(in the rows, 128 means zero)
One turn moves every row onto another: examples first, then more rows asked:
Musa: [136 130 142 159  90 140 136 158 105 105 102 123 149 113]
rel: [102 112 144 131 125 135 175 151 106 125 105 152 113 134]
peva: [117 137 116 138 134 137 175 137  94 116  82 157 146 127]
tugok: [127 123 109 111 132 141 150 139 127 117 108 136 177 136]
tizuv: [110 156 121 172 130 153 148 141 117 123  91 139 155 107]
tafu: [111 154 125 141 141 139 147 146 131 125  98 133 182 121]
Rin: [131 133  94 145 125 155 150 128 107 112  92 145 161 120]
Paro: [103  98 159 123 133 155 155 152 136 121 126 124 144 126]
dufe: [102 105 131 159 113 155 160 137 109 136 111 112 115 115]
tasoz: [115 126 108 168 120 157 159 125  97 128  92 118 141 108]
fiv: [121 117 111 163 111 164 151 134 104 118 102 147 118 115]
rifut: [106 116 142 110 135 126 174 153 115 125 107 147 139 143]
Dubeg: [101  98 142 127 121 141 159 145 127 140 124 104 135 131]
malom: [122 135 119 143 141 161 155 130 114 106  92 135 181 111]
ligi: [103 102 152 159 123 169 156 145 118 118 115 132 117 110]
Suza: [130 122 152 152  89 137 136 163 112 109 111 120 142 117]
nopep: [ 99 137 141 176 121 155 149 150 121 130 106 136 122 108]
bibod: [111 115 125 114 133 135 158 138 126 134 113 105 174 133]
Buk: [139 136 137 149  96 136 136 156 108 104  99 122 166 116]
rek: [111  97 135 141 110 154 151 148 122 127 124 137 109 129]
Zad: [114 117 139 114 144 150 155 143 134 113 112 126 183 127]
fis: [ 93 123 158 148 125 144 148 161 139 136 123 128 128 123]
Vapuz: [115 101 134 108 123 140 150 151 136 126 127 131 145 143]
muru: [120 133 104 139 132 145 158 125 109 126  93 114 178 120]
Veviv: [116 125 126 170 128 173 156 131 105 109  94 138 141 101]
teg: [109 125 128 148 125 142 175 141  94 120  90 157 118 124]
sil: [115 131 125 114 140 127 174 143 108 118  93 151 160 139]
sisik: [137 130 144 136  98 131 136 161 116 106 107 118 170 122]
Zagob: [132 122 154 137  94 132 135 166 118 110 114 117 155 124]
Kavu: [101 135 148 125 137 134 148 159 146 132 119 125 166 131]

dufe turns into Dubeg
Suza turns into Zagob
ligi turns into Paro
Now these:
peva turns into teg
fis turns into Kavu
fiv turns into rek

One turn moves every row onto another: examples first, then more rows asked:
zivef: [130 106 117 111 127 111 117 134 140 142 116 130 104 121 153 143 139 136
 104 128 140]
kisi: [ 94 135 135 129 123 128 129 126 119 122 140 123 144  98 129 100 123 116
 141 114 122]
Rugo: [112 139 149 143 130 103 130 118 128 125 102 103 112 131 106 118 134 114
 117 141 149]
lefos: [153 121 126 110 121 124 145 149 125 134 120 151 128 134  94 142 106 109
 136 127 105]
deko: [153 132 131  93  96 128 144 125 106 126 138 137 146 135 122 118 135 129
 108 143 142]
Zukar: [158 130 129 108  94 120 138 121 116 127 137 139 145 141 118 119 124 151
 123 150 139]
litak: [151 111 156 119 110 129  96 145 154 140 133 127 126 119 118 139 118 148
 134 131 129]
Tob: [146 135 123 115 137 107 131 129 113 135 115 116 128 134 136 147 121 127
 126 129  78]
los: [164 128 124 128 109 121 149 131 108 137 153 112 154 131 132 149 146 134
 119 146 133]
vusog: [114 118 127 143 148 122 140 118 120 128 153 118 105 118 115 114 127 112
 146 114 145]
gurin: [146 121 132 109 116 135 143 147 138 139 116 150 130 134 100 142 107 111
 120 134  97]
totur: [109 151 144 138 120 115 124 126 119 132 130 112 132 106 139  95 109 123
 137 116 116]
kud: [134 115 116 119 120  98 108 152 123 131 119 126 152 113 149 148 137 135
 138 113 135]
tikuv: [147 131 124 113 141 104 135 128 112 133 107 113 122 139 126 155 132 118
 116 135  90]
nur: [125 123 126 155 138 116 145 136 124 134 144 123 116 131 114 116 111 105
 149 108 152]
gumo: [103 124 143 156 116 142 139 138 156 143 128 113 144 134 125 122 119 109
 111 126 129]
ren: [ 95 120 145 154 123 139 127 127 150 129 133 104 153 124 119 129 135 123
 124 133 122]
kasit: [153 113 153  97 124 127 110 152 124 133 137 127 118 109 114 138 138 106
 127 113 148]
zop: [163 126 122 123 112 129 152 121 114 145 159 118 128 131 142 140 139 139
 110 147 129]
buf: [100 120 138 144 131 113 131 111 140 121 113 118 112 127  99 120 134 129
 126 147 148]

zop turns into Zukar
zivef turns into litak
vusog turns into buf
Now these:
totur turns into nur
tikuv turns into gurin

One turn moves every row onto another: examples first, then more rows asked:
Bap: [151 103 112 142 145 111 103 121 130 141 130  94 144 127 142 128 116 171]
pipu: [145 120 133 122  96 108 131 118 147 112 138 111 140 128 131 133 128 144]
Fibo: [127 146 110 120 136 121 155 122 135 143 143 121 127 169 131 160 129 164]
dosig: [126  85 107 100 150 109 133 125 128 146 121 118  99 123 123 164 118 158]
goga: [114 136 133  96 102 124 137 117 133 107 137  86 115 139 132 134 116 170]
Naz: [125 139  95 117 136 137 144 119 129 144 138 132 105 162 132 137 119 176]
netiz: [124 130  96 112 128 146 128 125 145 153 120 127 126 152 130 154 114 185]
Ronun: [120 101 106  93 144 104 147 119 133 127 130 123  99 114 112 157 127 159]
Rul: [125 104 110 112 160 105 152 116 121 130 127 120 112 110 127 166 137 158]
Tari: [136 126 126 131 123 112  87 120 120 135 101  80 111 142 132 160 115 161]
tufun: [121 117 117 129 140 126 111 122 103 134 128  80 113 143 140 131  95 180]
dum: [128  92 121 104 140 116 146 122 130 139 116 124 111 115 135 174 132 148]
tigas: [121 130 121 132 150 116  98 124 151 138 102 119 123 139 134 126 100 138]
Gizem: [131 151 115 128 140 109 114 104 112 110 123  85  94 133 136 132 139 172]
tera: [116 141 119 105 148 116 112 117 170 126 115 115 116 137 135 113 118 151]
nubu: [126 137 114 104 111 118  95 113 138 116 110  87  94 131 122 136 122 177]
pato: [127 137 107 133 127 131 136 127 132 149 123 128 141 157 124 172 112 164]
dab: [122 131 124 142 146 117 126 118  97 123 133  79 130 137 140 142 107 173]
Nup: [163 103 109  98 145 103 112 101 123 138 122 129 106 138 142 162 101 169]
toze: [156 120 109  81 133  92 128  96 136 117 134 130 107 134 126 157 111 169]
vivef: [160 126 108 111 154  92 131  93 117 118 130 130 124 123 136 166 116 169]
pof: [120 148 122 134 161 108 122 114 142 122 120 121 116 140 141 116 120 135]
guno: [119 126 142 105  96 136 129 121 134 118 119  88 130 134 145 150 114 166]
tipob: [122 140 138 120 146 110 119 121 164 131 111 111 136 144 146 137 124 131]
Lepug: [145 109 122 108  95 124 121 118 151 118 134 116 118 128 137 113 122 157]
sizo: [136 145 142 125 115 110 118 111 125 115 113  84 112 141 146 161 145 150]
Fizu: [163 114 123  96 130 109 127  97 134 126 116 133 125 125 151 176 120 163]
gogi: [149 112 112 136 152  97 118 116 125 132 151  91 126 141 139 114 123 167]

vivef turns into Fizu
dosig turns into Ronun
pof turns into tipob
Now these:
gogi turns into pipu
pato turns into netiz
goga turns into dab
nubu turns into Gizem

One turn moves every row onto another: examples first, then more rows asked:
Gam: [137 118 129 116  94 130 134  96 116 133 124 145 141 134 106 143 147  97
 137 146  98 109 119 111 123 115 109]
reboz: [126 110 123 115  88 151 152 145 147 119 113 159 132 150 120 149 118 103
 120 137 136 139 114 101 113 127 110]
Tukik: [158 130 139 106  98 103 134 129 142 141 129 138 109 128  98 142 125 100
 127 151 120  80 150 134 121 124 128]
ven: [132 123 124 102 129 118 142 136 132 117 102 132 106 107 148 143 124 140
 146 134 121  84 126 125 152 127 115]
kilu: [148 113 122  89 109 140 160 104 110 118 109 152 106 165 103 161 115 124
 137 163 109 132 132 112 136 126 111]
tugi: [141 118 148 116 124 178 158  92 148 130 106 169  96 138 133 147 117 102
 128 169 149 111 127 105 135 126 114]
fimo: [139 109 121 116  97 149 137 103 130 103 122 150 147 132  98 145 106 100
 140 162 135 120 133 129 131 158 129]
Vov: [150 109 123  77 125 140 179 149 114 124 103 147 110 141 121 152 108 113
 126 152 117 121 126 107 140 118 114]
kuleg: [127 124 137 159 123 152 118 154 142 119 109 158 137 140 124 151 127 137
 120 155 135 111 126 136 120 119 128]
podad: [142 123 134 138 104 137 174  89 153 128 119 144 153 135 111 145 148 131
 133 148 153 105 127 127 134 122 113]
kudi: [135 126 132 137 129 138 117 106 147 124 115 145  87 130 123 141 109 121
 151 138 102 111 135 113 140 137 123]
sol: [130 140 138  92 102 109 150 150 122 136 139 128 120 137 112 134 140 120
 112 147 133 109  97 117 128 133 111]
Luzog: [153 112 137 133 119 143 119 137 122 152 101 152 121 128  99 146 103 104
 108 161 163  88 142 117 136 101 120]
volo: [132 134 147 144 113 135 161 111 138 125 144 136 120 129  90 133 144 115
 125 144 159  97 121 132 128 150 127]
romu: [143 118 138 145 111 133 180 139 162 133 119 145 126 122 116 138 135 101
 125 133 159  97 133 127 123 120 121]
Zud: [131 118 121 105 129 136 135 127 160 101 101 152 111 149 137 152 133 149
 143 161 133 122 129 111 145 155 129]
togur: [142 124 140  86 121 141 154 126  96 129 123 140  83 141  94 149 112 115
 124 144 105 106 130 110 131 126 118]
tus: [155 114 127 116 118 133 131 120 114 144  97 145 152 132 109 149 113 128
 113 180 170  96 127 125 155 106 111]
Gatuv: [128 137 136 146 120 126 121 151 126 122 118 143 134 138 124 149 134 151
 121 161 139 100 115 153 131 122 121]
Saz: [147 123 120  99 126 134 126  91 109 117 101 139 101 140 123 145 140 126
 129 167 136 130 103 138 167 134 112]
gafe: [145 119 133 129 112 138 114 124 113 134 112 152 120 150  86 150 110 120
 110 182 177 104 131 127 141 132 121]
sopit: [137 128 133 161 127 136 118 132 127 128 112 147 148 129 126 146 130 132
 132 160 117 102 122 146 134 108 121]
Luzas: [146 128 143 112 123 139 161  85 116 137 117 147  92 118 135 139 125  96
 142 174 140  85 119 133 149 123 104]
nep: [145 130 137  86 102 141 158 134 159 134 116 136 149 126 120 144  97 144
 109 140 148 109 126 114 134 123 119]
fime: [155 107 126 100 134 159 137 118 138 133  77 152 109 122 141 146 129 113
 117 138 128 120 121 112 154  96 114]
gib: [141 122 135 107 121 141 119 138 127 123 102 149  55 139 116 146 131 111
 110 139 146 116 122 128 139 129 122]
Ked: [137 130 147  91 115 140 169 122 139 127 111 156  80 140 140 150 133 122
 120 173 172  91 121 125 136 132 109]

Vov turns into kilu
ven turns into Zud
Now these:
podad turns into volo
Tukik turns into nep
gib turns into fime
Luzas turns into Ked
reboz turns into Gam
sopit turns into Gatuv
tus turns into gafe

One turn moves every row onto another: examples first, then more rows asked:
paziz: [108 126 131 130 121 152 137 122 148 113 118 144 125 150 114 132 116 158
 140]
tedu: [142 121 104 135 152 123 134 113 121 131 130 133 138 156 125 126 148 117
 144]
baluv: [133 133 129  82 116 137  98 109 134 154 126 128 124 140 123 121 121 136
 123]
ter: [141 124 148 145 118  97 117 119 122 140 115 138 126 156 126 117 147 121
 136]
desu: [134 146 114 109 140 110 114 108 134 118 118 133 122 106 110 130 136  95
 107]
dilu: [120 141 112 139 124 156 108 142 131 173 131 144 146 138 125 122 127 124
 129]
Nefiz: [117 127 116 130 106 134 119 130 152 102 102 142 117 126 118 109 106 142
 112]
zadab: [128 127 139 133 143 109 144 134 157  89 117 129 122 120 117 126 127 129
 126]
vin: [138 132 120 114 156 118 148 110 129 115 116 149 146 129 109 138 141 108
 132]
gan: [121 139 137 124  92 128 120 144 154 122 120 144 131  95 126 120 104 128
 115]
lodu: [140 127 133 136 159 134 108 103 167 105 128 140 123 128 122 123 124 128
 127]
sezam: [102 146 113 103 103 128 143 128 115 126 108 136 124 128 103 140 128 124
 120]
mutu: [129 129 127 155 112 146  92 157 154 147 130 122 125 124 124 118 125 124
 119]
taned: [127 133  96 111 118 143 123 106 123 128 101 162 141 135 110 121 120 121
 118]
gova: [126 150 132 129 139 127 132 143 127 166 130 126 152 137 134 143 144 108
 135]
sata: [136 115 137 111 136 124 115 110 120 138 152 135 125 157 112 152 139 114
 117]
Gegu: [138 152 128 151 116 148 136 128 124 139 129 137 137  90 115 110 105 126
 132]
Rukom: [115 142 130 109 125 143 113 130 139 131 137 108 118 100 127 123  97 150
 122]
Bot: [133 125 103 115 118 121  86 119 128 144 107 159 139 122 123 120 126 129
 135]
mameg: [118 124 138 138 145 130 129 131 125 114 163 115 119 117 117 154 116 129
 116]
zap: [129 134 138 143 126 130 169 138 147 109 144 117 130 129 128 126 126 115
 123]
niza: [141 112 128 147 135 154 124 117 121 126 133 111 117 144 149 138 115 139
 119]
vopu: [141 147 145 118 124 115 121 121 133 161 109 148 140 113 122 102 125 132
 150]
kot: [135 118 135 126 152 100  95 123 122 140 133 138 110 134 145 129 129 131
 112]
neke: [138 129 131 178 111 131 132 126 112 118 135 127 124 133 119 125 127 115
 118]
Tomo: [136 124 138 111 109 170 148 135 121 142 135 121 128 111 117 132 117 133
 122]
lonas: [135 140 147 145 127 117 116 158 150 140 129 106 132 123 133 140 143 108
 125]
Mari: [131 130 145  91 126 116 120 141 122 157 135 148 121 101 113 124 132 125
 115]

sata turns into mameg
sezam turns into desu
Nefiz turns into taned
Now these:
kot turns into niza
ter turns into neke
zap turns into gan
mutu turns into dilu

